Each path below is one point turned by a fixed rotation once a step. After each direction that follows a path, write how fast that rotation turns it, in degrees per step (0 if it stays still).
Each turn is a multiple of 5 degrees from 10 to 175, or 0.
Each row of a path follows its step; steps can be skipped.
Path 1:
step 0: [  7  27   3  -1   7  13  24  -9   3  25 -29  15  11  -2  19  25  11 -27
  -1  11   4   3  -2   9 -10  -3  22  10  -4   0 -14  14  -2   1 -21 -20
  -9 -19 -22  13  -8  21   8  12   2]
step 1: [ -2  -6  -9 -17   1  19  16  -9 -17  -3 -16 -15  -1  11  -9 -15 -24  -7
 -17   9 -24 -16  -1   0   6   4  23  15 -35 -28 -20  13   3  -1 -26   7
  -9   3  -3 -16  -9  10  13  14  -2]
step 3: [  3   3 -21 -32   1  -4   4  -9 -15  12 -17 -11  -8 -13 -23  25  13  18
  27   8  -5   8 -15  -2  15 -15   0   9  10  36  -8  10   6  23  -4 -13
  -1  -5   2 -17  20 -13   0  -2   2]
step 4: [ -6 -21   3 -14 -31  12  10 -17  -7   0   0   2  -7 -24  -7  16 -19  16
   6 -10  14  19  -1   2  -1 -14  37  22  -4  -1 -15  13  -1  -8  23  -2
 -15  -1 -20  11   8   6  -4 -31  -8]
step 5: [  0  20 -20   7   3  17  12  -9  -4   2 -24   5  -4   9  31  12   7  16
  -7  -9  25  -9   3 -21   8 -14  17   2  -7  -6  -3   5  -4 -14   4 -11
 -38  -8   8  35   3  16  10   8 -14]
step 6: [ 16   3   0 -11  11  12  23 -14  -9   3  -4 -32  15  13  30  -4 -17 -11
  -1  -5 -16  -3   6  16  12  -7   2  -9  -7   7 -24  -4   1  17  -4   1
 -25   8  -8 -10   4  -5  26  26 -29]
step 7: [ 24 -19   5 -14   4 -14 -13 -17  -5 -30   6 -14   1  -3   2   2  -4 -16
  14   0  11  13  13   8  -9   8  10  10 -18  11  -3  16 -19   8 -43   0
 -22   5 -11  -7  15  23   5  14  17]
step 9: [ -1  -2  10 -17 -40  22   9 -16  -9  15 -22   5  -7  20 -19  -7 -15   4
  -3  -8 -14  -2 -21  11   1  -4  17  16  14   8  -4   7  -2   7  -1 -27
 -10  13   0  -1   6  19 -26 -11 -23]
step 10: [-13  14  -5 -15 -18  -7   7 -11  -2 -13 -20   1  -4  -5  -7  -8  19  26
   2   8  12 -14  20 -20 -12 -28  20  -1   6  -2 -17  -5  -7 -23 -27 -10
 -16   0  -1  -3   8   7  15  -2 -39]
step 11: [ 17  29  -5 -19  15   2  13 -20  -1   8  -3  -7  10   5  12   9  10   3
  22  23   9  12  17  14   4 -15  15  16 -34  -5 -16 -13   3   4   9   6
 -22  16  -2   0   6 -32  -1   3 -17]
Directions:
[  7   4  -5  -3   2   0   6  -4  -1  12  -1  -5   3  -5  -3  -8  -6   3
  -5  -3 -10   4   1   1   2  -1   0  -2  -1  -1   2   3   0   2   5   8
  -1   7  -3  -4  -1  -5  -7   0   1] => 140
[ 4 -7  5 -3  0  6  2  1 -2  9 -3 -5  2  4  3 -3 -5  1  3  6  0 -1 -6  8
  6  5  6  5  5  5  1 -9  3  0  0 -4  7  2  2 -4  0  0 10 -1  3] => 130
[ -3  -2   3  -7   5   4   4   5   0   5  -5   2  -1   4   5   6   9  -5
   3 -10  -5   1 -10   5  -2  -1  -6  -4   5   0   1  -1  -2   8   0  -3
  -2   1  -2  -1  -2  -2  -4   2  -6] => 120
[-4  4  1  1  5  5  7 -6 -1 -1  1  3 -5 -4 -1  1  0 -1  2 -1  2 -2  6 10
  4  5 -2  2 11  0 -2  4  2 -9 -6  6 -5  2  5  7 -2 -5  1 -5 -3] => 65
[  7  -4  -4   0   4   3  -8   0  -4  -1   5   1 -10   2  -3   8  -6  -3
   3  -4  -9  -2   4  -2   3  -1   0   0  -1   8   3   4  -5  -3  -4  -3
   7   1   6  -5  -7   0  -3  -2   0] => 65
[  4   3   8   0   7  -8  -3  -8  -3   1   5  -4  -5  -5  -1   7   7   5
   1   8  -2   5   1   1  -8   1   2  -3   5   5  -3  -4  -4   1  -2   2
   1  -1 -10  -3   3  -2   3   0  -1] => 95
Path 2:
step 0: [ 13   2   8  22   2   7  22  -3 -16   0  30  -2 -18  22  28   6 -17   6
 -15   9   2   4  17  13  -1  -8   3  21 -13   0   0  10  17  24  -6 -16
 -19 -15   5 -47  -2   2   5 -12   8]
step 1: [-20  -7  -5  11   0  33   3 -24 -15   2  35 -15  -8  25  19  10 -20   4
   8  16 -13 -20  23  15   2  -7   0  17   3 -14 -12   5  -1  30 -10   7
 -18   2   3 -11  -6   2 -25  -3   8]
step 2: [-15  -1 -10   8   8   8  -2 -28 -28   7   4   7  11 -12   7   6 -27  -1
  21  16 -11 -21  21   8   7  12   7   1 -13 -21   6   1  -7  27 -30  24
 -16  -5 -10   7   3  28 -17 -14 -14]
step 3: [ 10  26  14  13  29 -15 -14 -33 -19   6   1   0   8 -22  19   1 -24  18
  18 -11  -7  -5   5   6   6   7   9  19 -11  10   5   4  17  16  -5  13
 -12 -11  -3   3   7  41   4  -3 -19]
step 5: [ -5  -2 -11  42   2   0 -14  -9 -20  25 -16 -14  13  11 -16  -5   2   2
  -7  19  18 -32   7   0  11  -2 -23  11   0  10   5  17  34   5   1  -5
 -15  -5  17  -7 -12   1 -28 -16  -2]
step 7: [  6  -5  11  29   7  20   3 -20 -22 -11  -9  19  -6  18  10 -10  10  -9
  -6  -8   0  -8  -8  12   6   6  24  28   9  -7  22   1  12  -3 -17  17
  -8 -15 -12 -49  -3  10  12   4 -18]
step 8: [-12 -31  14  20   3  16  -6 -15  -1 -10   2  -7  -2   8  17   3  14  17
  11  -5  -2  -7  23  15 -11  -3   4  47   1   2  12 -12  21  -6  -9  20
 -29  -3 -11 -35  -3   9  -2   3  18]
step 9: [-18 -31  -9   6  -1  -8  25 -11 -14  -7  -1  11  18  -9  18   9   6  -6
  21   1   4 -23  38  15  -2 -20  -1  39 -15  -3   4   4  21  14  -5  16
  -8  -3  -3   9 -10   8 -18   0  16]
step 10: [ 30  -8 -10  -4  13 -26   5 -16 -30  -6   2  -1  30   2  16   0  -9 -26
  -1 -19  -1 -14  30   6   3  -7  10  21 -15  -2   5  28  10  31  -3  16
 -10 -16  -2   5  -3   8 -12  -5  -3]
step 11: [ 43  -9  23  -4  15 -12 -14 -10 -23  -6  17   2   8  21  -7  -4 -26  11
   9  -1 -15  -6 -10  10   2  -1   8  20 -14  22   9  26  13  36  -6   7
 -16 -16  -4 -13  -3  -4 -17   3   0]
Directions:
[  0  -4   6  -8  -1  -9   4   3   1  -2   0  -1  11   8  -6   5   1  -3
   5  -1   1  -1  -1 -10  -3   1   3   6  -3   2   2   0  -4  -1   5   4
   4   2  -4  -6  -5  -6   0   2   2] => 20
[ 2 -1 -1 -1  4 -5  5  4 -5 -1  4  5  7 -4  4  8  3 -7  1  2  6 -7 -2 -3
  2  8 -2 -4  2 -9  1 -3  8  0 -4 -4 -1  5 -4  8  3  5  5  0 -4] => 100
[  3   1  -5   4  -3  -2  -1   4  -6   7  -3  -3   2  -5  -2  -3   1  -4
  -6  -2   2   3  11  -4   0   6  -3  -3  -5  -4   3  -2  -5  -4  -2  -1
   0  -8  -4 -10  -3   2   5 -10   1] => 145
[ 0 -2 -5  1  1 -6  0  3  5 -6 -7 -4 -1 -7  5  3 -3 -1 -1  1  4 -6  2  2
 -4 -2  1 -4 -7  6  4  8  7  3 15  0 -1 -4  3  3 -2 -1  5  0  2] => 65
[ -4  -4   1   0   0 -10   1   5   7   5  -6   7  -5  -1  -3  -1  -1   6
   3   8   4   5  -1   0  -2   2  -3   0  -9   3   5   0   1   2  -9   2
  -8   6   0   0   3   3  -5  -5   3] => 115
[13  0 -2  2  2  2  3  1 -3  3 -2 -5  0  6 -3  0  0 -3 -2  9  1  4 -6  0
  0 -3 -2  3  2  9  6 -3  1 -1 -1 -8 -2  1  4  6 -5 -7  2 -7 -7] => 55
[  0  -4   0  -3   5   1  -3   3  -3  -3  -9  -1   2  -4  -2  -1  -6  -6
  -3  -4  -1   3  -7   0   9   4   8   2   1   0   7   4 -11   5  -2   0
  -2  -4  -1   1  10   3  -2   3  -7] => 90
Path 3:
step 0: [ 22   1   2 -11   5 -21 -15 -15  21   5 -14  11   7  -3   1  -9   9 -14
  -4 -32 -23  12 -20 -13 -12 -17 -28 -15   7   9   8  13  21   9  24  20
  -6  -5   0  10  -5  -8   4  -7 -16]
step 1: [ 13  26  -8 -10   3  24  -6   2 -13  19 -10  10 -16   9   4 -10   2   6
 -18  12 -30   5   8  12  16  -2  -1  -6  16 -30  10   8  16  -5  11  12
  -9 -17  26 -13   8  32   0   9  -3]
step 3: [ 14 -10 -15 -12  15  -4   6   0  30  -1  -8  11 -28 -15  23  13 -11  -3
   2  -2 -12 -15 -21   7  33   0 -11 -15   2  -6  -6   5   7   9  -6  18
 -16  -9  31  12  -5   3 -12 -22   6]
step 5: [-10  -8  -7 -19  23  -8 -10   6  -6   6  -7  -7  -6  -3  34   5  18  -9
   4 -16   9  21 -43   8   5 -18  -9  -7  -9  21 -10 -17  -4   8   9  -5
   2  -9   2  -4 -30 -14 -16  12   0]
step 6: [ -4  17   7 -12  18   2 -33   7  11  -9  17  10   1  -8   4 -18  -1  -9
  -6  -5 -29   6   8  30  10  12  14 -10  12   2 -10   1  36  19   0  -7
  -5  -7  22   4  -2 -19  -2 -12  18]
step 7: [-19  -4 -11  -1  10  10  -2 -17 -25   2  16  18  18   3  -8 -12  20  13
 -15 -11   0  27 -19   6  -7 -25  15   5  16 -19   3   5   2 -22  18  -3
 -23 -21  -3  13  -9 -10 -17  10  -6]
step 8: [ 16  23  -7 -16  21 -12  -4   9  15  13   9  -8  11 -13  -1 -12 -16   2
  -5   1 -13 -18 -40  27  22   4   5  -7  -4   0   9 -19  -4 -25   9   8
  -9   9  11  -1  -9 -19   3  23   0]
step 9: [  5 -19  -2  31  19   2  -6  -5  11 -14  21   0  10  -3 -25  -2  -1  19
   0  14  -9  14  -5  26  16  -8   4 -19  15 -29 -28  -2  19   4  -6  21
  -6  -2  -1  16   0   6  11 -10 -11]
step 10: [ 13   4 -21  -6  32  -5  12 -11  -1  -1  -3   0 -10  13 -14 -33   6  10
  -3  -4  22  22 -23 -12  14  11  -7   9 -10 -11  -3   4 -21   0  -1  14
 -10  18   6  12 -19   5 -30  17  -4]
step 11: [  9   8  -2  19  23   6 -17  14  18  -3 -16 -14  10  -8  21 -21  18   2
  22   0 -18   0  -3   5  27  -6   3  -2  15  -2 -25   2  -4  15   8   5
   8  30   8 -14  -2 -14  26  15  -2]
Directions:
[ -7  -2   2  -2   1  -2   4  -3   0   4   3   5  -5  -1   4   5   4   1
   2   5   4   0   4 -10   8  -2   0  -5   0   6  -4  -2   5   0   0  -9
  -2   9   9  -8   0  -1  -2  -3  -1] => 40
[ 7  2  2 -5 -2  7  1 -2 -2  0  3  1 11 -2 11  1  7  5 -6  6 12  4  0  0
  2  7 -2 -3  0  0  4  3 -5 -1 -2  2 -2  0 -2 -3 -1 -2  2  5  2] => 125
[-3  4 -6 -1 -3 -3  1  0  4  4 -5  1  6 -8  3 -6  2  2  1 -1 -3 -4 -3 -9
 -1 -3  3 10 10  0 -1  5 -6 -1 -2  1 -9  2 -1  0  5 -4 -1 -8 -3] => 100
[  3   3   1  -1   4  -1   0  -7  -7  -6   1   8   4  -1  -2   0  -5  -4
   1   0   5   0   1  -4  -1   4  -5   1  -4  -1  -6   9  10   1  -3   4
  -3  -5   6   8   1   1   5 -10   1] => 120
[ -5  -8  -7   1  -1  -9   2  -5   0  -3   0   2   5  -2   0   2  -1  -5
  -6  -4   1   1  -4  -2  -8   4 -12  -4   1  -1  -5   4  -4  -3   2  -5
   1   0  -2  -1  -2   2 -10   7  -4] => 145
[-2  8 -5 10 -3  5 -2 -3 10 -6 -5 -1 -3 -2  5  0 -2  5 -4  2 -4 -2 -1  4
 -3  7 -3 -2 -3 -6 -4 -1  4 -1  0 -5  1 -2  7 -9  4 -4  5 -1  3] => 140
[  0  -1  -1   1   0  -3  -4   2  -3   8  -6  -3  -2   3   2 -11   2   0
  -1   6  -1  11  -2  -5  -3   3 -10   2  -1   2  -4  -5   5  13  -6   0
   3   2  -5   0  -1  -3   1  -2   2] => 65
Path 4:
step 0: [ 33  29   4  13 -11 -10 -25  -3   7  -2  18  -2  -3  -2   2   1  -8  13
  -5   2  21 -26  -9 -17 -14  -7  -1  13  30  -9  -7 -24  -4  -1 -15  -3
   0  12   9   7 -35   3   4   0  -1]
step 1: [ 13  -8  -5  10 -24 -14 -29   1 -17  -3   1  11  -1  -2  17   7  13   8
   4   4   3   5 -18 -12  -5   8  -1 -13  20  13   2 -14  11 -28 -10  -4
  -8 -29  -7  17 -13 -17  17  36   4]
step 2: [ -2   8  -7  -7 -12  -7 -12   6   6  11  16  23 -11   3   4   7  17  10
 -13  -9  -1   6   5  10 -34  29  27  13   7 -23  -3 -14   1  -1 -14   8
 -29 -12 -29   1   6 -10  -8  18  10]
step 3: [  8  28 -11 -14   0  -7  -2   5  27   9   3  12 -10  -8  14  21   3  -1
   2   6  21 -14  -5  12 -19 -16   2  17   1  -5  -9   9 -31 -18 -16  -6
   0  -6 -16 -12 -37  -9 -10  20  -3]
step 4: [ 22  14   6 -14 -11 -11 -12  -7   1 -11  -6  21   4  -2  32  -2  -8 -10
  20 -10   7 -12  -9 -10 -26  -2   9 -29  22  20  -5 -19 -19 -23   8  16
  -8   1 -10  14 -18  -4  -5  -8  -4]
step 5: [ -6  24 -16  17 -24 -30 -21  -4  -7  -6  -2  24 -13 -10   2  24  -1   3
  15 -23  -4   9   6 -18 -15   2  30 -16  -1   7  -4   3  -7  12 -24  11
 -11 -19   0   8  11   1  -1  11  -1]
step 6: [  8  17 -10  -8 -23  -6 -30 -14  20   3  15  10  -2  27 -19  17  20  13
 -13   5   7  -4   3   3  -8 -14  18  -6   9 -11  12  -4 -18  -1 -16  -1
  -7   7 -11   2 -16  30 -19  14 -11]
step 8: [ -3   9  26  18 -26  -5  -9  -1 -26   8  20  29  -3  -7   3  -2   1 -10
   5 -11  -3   2  -4  -6  -9  15  13  -1   4  11   1 -16 -18  -9   3  -7
 -10 -27 -25  26 -19   0   9  21  15]
step 10: [  7  13   2 -11  11  -8  -5  -4   7  17   9   1  22  12  13  31  17   3
   7  12  13 -15 -34  -3 -25  -5  -3  -7   0  12  -3  -9 -26 -17 -34   5
  -9   7  -1   6 -17  -6 -20   9   3]
step 11: [ 20  16   5  12  -7 -29 -10 -16  -7 -12   6   4  -1   1   9 -10 -11  -6
   5   7  16 -15  -9 -27 -21  -2  26  -4   1  11 -12   0 -13 -13  13  29
 -23 -10  -4  14  -4 -13 -17  13  23]
Directions:
[ 6 -5  0 -8 -5  3 -1 -7  2  2 -5 -2 -1  1 -3 -2  6  7  6 -5  4 -2  0  1
  4 -7 -6 -6  3 -1  0 -1  3 -8  3 -7  4  1 -2 -1  3 -7 -4  3 -9] => 125
[ -4   0  11   2   4  -5   3  -5  -2   4   2   1   5   3  -6   1   4  -1
  -5  -2   5  -6  -4  -3   6  -3   1  -1 -10   8   2   1  -1   2   2  -2
   0  -1  -1   7   4   0 -11  -3   4] => 20
[  0   5  -1   2  -7  -1   0  -5  -3   6   3   7  -2   4  -9  -2  -8   4
  -2   5  -3   9  -2  -2   4   3  -1  -2  -2   4   3  -3   0   6   3  -5
   1   7   5   3  -5   2   4  -2 -11] => 45
[ -5   0  -1   1   0  -3  -5   4 -11  -5  -3   4  -4  -4   7   5   3   6
   0  -7   1   0   1   2   6  -3   1  -7  -2   2   1  -8  10   1   0  -7
  -4  -1  -1   0  -2   5   5  -6   4] => 95
[ -1   0  -3   4  -3   2  -3   6   5  -7  -3  -5   5   5   6  -1   4   0
  -5   7   5   1  -6  -4  -1  -1  -7  -2  -2   5   1  -4  -3   0  -1   2
   6   3  -4   2  -9  -7   1 -12  -2] => 110
[-3  3 -7 -7 -6 -2  6 -3  1  4  0 -1  6 -4  8 -4 -5 -2  8 -4 -7 -1 -7 -1
  4 -3 -2  0 -7  0 -7  2 -3  0 -5  2 -9  5 -3  0 -1  2 -5 -6  0] => 60
[ 1 -2  5  1 -3  8 -1  2 -4 -2 11 -4 -4  9  0  4 -1  1  2 -2 -3 -4 -7 -6
  3  0 -8  6  5 -5 -6  5  3  4 -3 -4 -1 -4 -5  8  3  3  5  0  0] => 45
